One turn sends every row of this set to another row. A few are shown first. Where does it send the rows asked after them?
J99: 30  101  -119  -46  -34  10  56  -29  63  -47  126  -193  147  13  53  47  109  -10  23  76  -352  -5  25  49  -37  -10  -11  1  -126  -80  79  18  1  -66  81  -99  93  -72  -43  -83  37  106  -37
J537: -63  42  3  -63  1  103  81  31  100  -117  79  -121  52  21  66  43  -48  158  5  1  -103  -35  254  16  70  21  -31  42  -26  -52  -5  -25  -89  -72  8  15  90  100  -10  -12  27  54  -7
J513: -40  60  -78  -178  -110  72  108  13  73  -38  81  -129  67  -24  -5  -24  9  -53  29  82  30  -58  13  25  51  28  -18  7  -84  -31  13  -247  -49  -80  163  -29  110  38  -76  -94  86  85  140
J963: -78  109  -40  95  -80  75  195  102  50  -9  7  -70  120  -4  -1  -12  42  -165  20  103  -120  -13  -47  -32  80  2  64  20  -7  108  63  -117  -89  -51  74  10  150  27  -133  -107  -122  -35  7
J228: 56  58  -39  -46  -116  104  60  12  113  -18  31  -226  55  44  7  -9  34  -108  29  109  -92  -65  4  28  29  13  9  24  103  14  -123  -16  -65  -95  -111  -142  102  -15  2  -89  -69  33  -86
J5: 81  -44  -88  85  113  35  -24  -54  23  -60  66  -203  94  72  -10  8  88  43  46  43  -114  -4  -25  47  -30  5  -7  -41  -46  -26  -74  36  -72  -102  47  40  124  -5  -191  -17  39  55  49
J801: 48  65  -94  -159  -98  0  -18  -14  137  13  140  -127  135  48  -25  37  95  -43  23  131  -175  11  27  79  -30  65  -73  -40  -95  -94  175  -93  -1  -81  56  15  107  27  -62  -88  18  176  -79
J458: -59  34  29  -30  -212  87  160  82  129  3  -30  14  106  -37  -32  -15  78  9  -112  116  -180  -8  -32  17  20  120  96  36  39  20  9  -7  -42  -96  12  -18  -8  107  -70  -89  -89  -32  -46
J579: 47  79  -53  -131  -15  72  30  28  73  -8  105  -52  124  6  -22  -13  54  -48  40  15  -343  -61  70  73  27  33  35  -7  -59  17  180  41  -37  -79  23  26  123  58  -37  -95  -22  78  -90
J929: 85  105  -30  76  -140  122  23  109  59  -84  73  -125  10  63  62  -34  74  75  22  43  -30  -68  14  6  9  22  -7  -89  -126  -115  150  -29  -60  -26  114  -19  60  58  -122  -105  -135  217  52
J516: 38  50  -61  102  -105  65  21  119  98  -291  21  -146  63  78  18  10  40  -18  10  20  -161  -48  -26  33  35  45  48  -6  -274  -103  62  -18  -57  -75  114  32  66  -4  -126  -111  25  33  -48
J861: 69  -54  -89  -4  37  51  -19  -83  68  22  53  -85  82  94  -11  -3  109  20  38  142  -39  21  32  47  88  0  -22  -37  -37  -69  -68  -28  -81  -41  -86  91  73  -6  -145  -96  -69  131  43
J763: 13  103  -40  73  -104  58  145  70  100  7  13  -141  143  36  29  -14  25  -78  44  164  -1  -51  -74  9  41  65  20  5  -3  116  136  -196  -30  -84  158  24  91  -1  -223  -102  -52  45  -33
J386: 158  87  -69  -1  -139  128  46  -94  67  25  -27  -219  68  81  -18  -77  41  4  87  47  -68  -140  9  68  8  97  59  -57  5  37  12  -45  -86  -171  -33  -139  156  -14  -113  -90  -75  50  -43
J951: -17  -58  -134  5  -139  84  50  86  110  18  53  -131  94  27  -116  -31  -43  -30  -84  55  -87  -29  -20  85  42  34  -80  -20  17  -1  135  24  -186  -130  -1  -79  102  70  64  -52  3  -63  4
J161: 48  40  -73  1  -290  81  84  28  99  105  67  -166  80  28  9  -17  119  71  -52  151  -47  -40  -123  45  -4  85  68  8  -23  -35  121  -71  -67  -81  102  9  -8  28  -103  -115  -51  17  117
J614: 3  111  -13  -162  -41  187  170  77  65  -69  43  -7  138  -28  -20  -91  -50  22  -3  69  -154  -77  89  79  75  -11  68  29  39  74  67  -155  -96  -73  59  -1  71  -1  -134  -82  40  12  123
J242: 38  -40  -64  9  -167  25  45  3  101  20  36  -163  70  -9  -36  3  5  50  29  150  15  -44  -15  32  26  72  -63  24  -27  39  68  68  -45  -78  123  -208  17  -4  11  -113  61  47  -132
J766: 41  -57  -76  -21  167  61  3  13  103  -82  20  -32  93  26  1  -28  74  -21  8  67  -93  -29  48  48  36  56  45  -14  -10  -13  -87  69  -27  -78  -46  42  37  26  -190  -92  3  48  -77
J351: 52  -47  -100  32  -161  48  105  -40  92  -70  -45  -91  118  39  -39  -16  -13  101  -47  147  -204  -62  62  77  86  71  -15  -39  -97  58  99  47  -121  -201  1  -174  23  -97  -31  -115  -43  -35  1
J220: -22  82  39  66  -108  138  80  167  116  -202  32  -60  95  75  57  21  -5  5  -56  62  -179  -8  44  19  79  -7  -15  14  -7  -82  33  -28  -83  3  -7  67  3  80  -43  -56  -86  142  -114
J219: 118  23  -106  -27  -85  123  14  17  148  -100  -11  -215  108  62  -100  -20  26  -100  -27  64  -98  -87  -39  136  -31  75  6  5  -51  -13  -44  -96  -59  -187  -89  -124  136  -40  -119  -92  16  -68  -66
J518: 61  56  -63  74  -155  70  13  24  122  -65  22  -144  38  0  17  6  50  276  47  127  -81  -37  54  19  26  74  52  -7  -116  12  4  -128  -56  -95  221  90  7  -5  -156  -91  13  81  -24
J278: 24  87  -54  -55  -41  120  34  20  99  -49  95  -77  42  9  -18  -20  28  193  46  43  25  -2  224  38  0  55  -11  12  -163  -135  81  -38  -64  -42  36  -60  143  47  -112  -75  27  57  60
J698: -66  59  -86  23  -126  104  22  157  118  11  88  -64  -28  -61  -17  -37  65  87  24  66  -60  15  44  -48  71  -3  75  40  -39  -56  -49  -47  -116  31  117  109  56  114  4  -119  -60  15  -9
J294: 6  29  -69  -44  -34  81  21  55  119  -183  126  -190  57  39  20  53  -14  144  43  70  -88  -17  175  61  64  -14  6  98  -196  -79  19  -20  -80  -59  19  16  92  -50  -73  -87  124  -60  57
J677: -47  128  -18  -51  -86  78  202  -47  16  -129  6  -103  151  -28  -2  -34  10  30  57  90  -162  2  48  -2  37  2  66  63  -92  9  -87  -138  -54  -49  174  -123  105  -67  -110  -61  140  13  42
J488: -47  69  -92  101  -47  41  196  74  99  -82  -17  -132  138  -2  57  46  58  -121  -49  139  -127  -64  -55  12  40  27  3  -2  -99  67  37  -200  5  -142  116  -90  66  -60  -204  -118  -94  1  31
J456: -18  -24  -61  52  -179  29  114  22  78  -75  0  -194  99  -23  24  71  81  18  -82  37  -198  -108  -136  51  -17  100  83  65  -123  41  -14  -32  -3  -176  166  -48  -9  42  -93  -76  40  -81  11
J834: -55  20  -144  59  -30  106  64  168  174  -161  14  -77  42  -63  -3  4  36  141  -138  42  -225  -27  77  46  -2  27  34  -18  -116  -73  -56  -110  -70  -148  91  35  3  9  -105  -79  -48  -43  76

J228 turns into -> J219
J677 turns into -> J513
J763 turns into -> J963
Now find these:
J5 turns into -> J861
J278 turns into -> J537
J518 turns into -> J698
J351 turns into -> J242
J579 turns into -> J99
J161 turns into -> J458
J929 turns into -> J220

One turn sends every row of this set to another row. A few are shown first. Where does it send the rows asked after them?
J809: 32  -192  56  -33  47  -155  61  -68  113  -22  -67  1  -57  140  -152  20  5  -32
J894: 46  -139  57  -85  77  -128  32  -52  45  46  -54  -27  -42  144  -156  -49  48  1
J909: 43  -140  78  -142  68  -66  21  -102  35  26  11  -93  -65  95  -23  39  28  -74
J175: -120  24  -57  30  46  -48  -33  -127  8  -59  -83  170  45  28  16  47  17  35
J668: 30  12  53  -61  -56  -12  -3  -47  71  122  -82  -37  99  -12  -36  116  73  -35
J902: 46  10  18  -72  -59  6  21  -62  96  109  -60  -38  112  -13  -31  99  51  -39
J922: 37  -149  52  -107  72  -116  20  -63  65  47  -74  -15  -45  136  -163  -71  38  4
J592: -146  18  81  -12  107  -127  39  -56  134  14  -2  -92  -41  18  -55  116  -26  55
J285: 34  -153  38  -173  56  -40  9  -128  83  30  -11  -72  -61  80  -43  5  8  -67
J691: -160  -15  1  -77  76  -74  26  -107  224  13  -27  -45  -34  -2  -90  45  -77  62
J37: -218  24  -5  14  20  -42  -87  -125  41  6  -32  108  74  67  10  46  37  43
J254: 5  0  53  -91  -68  -14  -22  -59  85  131  -111  -17  94  -31  -52  96  59  -28
J4: 1  -158  76  -195  40  -61  -36  -120  62  56  -57  -52  -82  64  -61  12  14  -60
J499: -190  -5  75  -63  88  -113  -13  -86  168  31  -64  -55  -62  -14  -91  87  -39  61
J633: -112  24  -61  43  49  -49  -20  -128  6  -67  -69  162  53  29  23  49  22  36
J136: 12  -139  113  -159  59  -82  -26  -94  24  50  -39  -80  -89  77  -42  48  38  -61
J754: 33  -144  65  -95  78  -129  14  -57  49  52  -73  -24  -52  135  -162  -61  53  2
J982: 24  -6  15  -91  -73  11  -9  -77  111  123  -92  -20  107  -21  -51  82  41  -34
J607: 44  -64  -27  -17  -59  3  -42  -222  23  29  -128  27  -24  -1  -112  6  -85  8
J364: -38  -27  78  -39  8  -261  -42  -202  153  31  -37  15  73  61  -122  116  -17  31
J146: -191  36  -9  11  0  -45  -82  -101  5  -77  -98  101  42  53  16  27  44  -8
J950: 20  -201  52  -49  33  -149  46  -72  126  -19  -89  13  -67  132  -160  7  3  -23
J296: 103  -42  -35  46  -29  -5  33  -199  -10  0  -40  -27  8  36  -71  31  -60  -2
J873: -181  23  -43  44  27  -25  -43  -120  45  -18  14  88  98  83  34  36  32  41
J863: -170  19  -59  -4  -6  -20  -63  -127  42  -87  -70  109  60  53  20  -3  15  -12
J345: -33  -39  45  -60  0  -241  -37  -220  177  16  -28  22  86  62  -124  98  -34  30
J969: -163  44  -9  42  16  -49  -58  -87  -21  -86  -54  84  53  68  37  40  52  -11
J941: -201  14  -48  12  12  -18  -68  -138  70  -8  -12  114  92  75  10  27  21  41
J503: 17  -46  70  9  -43  -58  -84  -185  -53  60  -162  19  -61  -9  -113  60  -33  15
J542: -119  26  -47  44  55  -52  -24  -122  -3  -58  -72  161  52  27  28  54  24  38
J116: -13  -33  36  -38  9  -238  -5  -212  172  10  7  2  98  76  -109  98  -35  28
J449: 76  -16  68  80  -9  -67  -6  -154  -85  23  -80  -37  -28  33  -73  92  -14  6
J663: -123  23  -48  38  55  -56  -38  -119  1  -58  -90  164  47  21  24  58  26  34
J407: 48  -141  44  -90  76  -119  35  -56  63  47  -56  -28  -38  142  -157  -64  43  -2
J536: 26  -191  73  -34  50  -161  48  -56  100  -13  -82  -3  -72  136  -149  32  21  -26
J942: 14  -194  74  -42  35  -166  33  -63  112  -18  -101  14  -76  125  -159  19  10  -20
J703: -149  32  -54  31  11  -24  -29  -106  20  -107  -35  80  70  72  37  16  28  -15
J531: -195  33  0  46  31  -48  -71  -109  18  -5  -4  88  83  81  30  62  50  39
J291: -120  7  7  -24  99  -88  70  -82  187  -11  35  -90  -18  27  -52  75  -60  49
J47: -15  -23  70  -23  13  -262  -16  -195  146  12  -2  -4  88  76  -110  124  -12  29

J503 turns into -> J607
J809 turns into -> J536
J542 turns into -> J663
Now find these:
J668 turns into -> J254
J969 turns into -> J146
J136 turns into -> J4
J364 turns into -> J345
J531 turns into -> J37
J894 turns into -> J754
J499 turns into -> J691

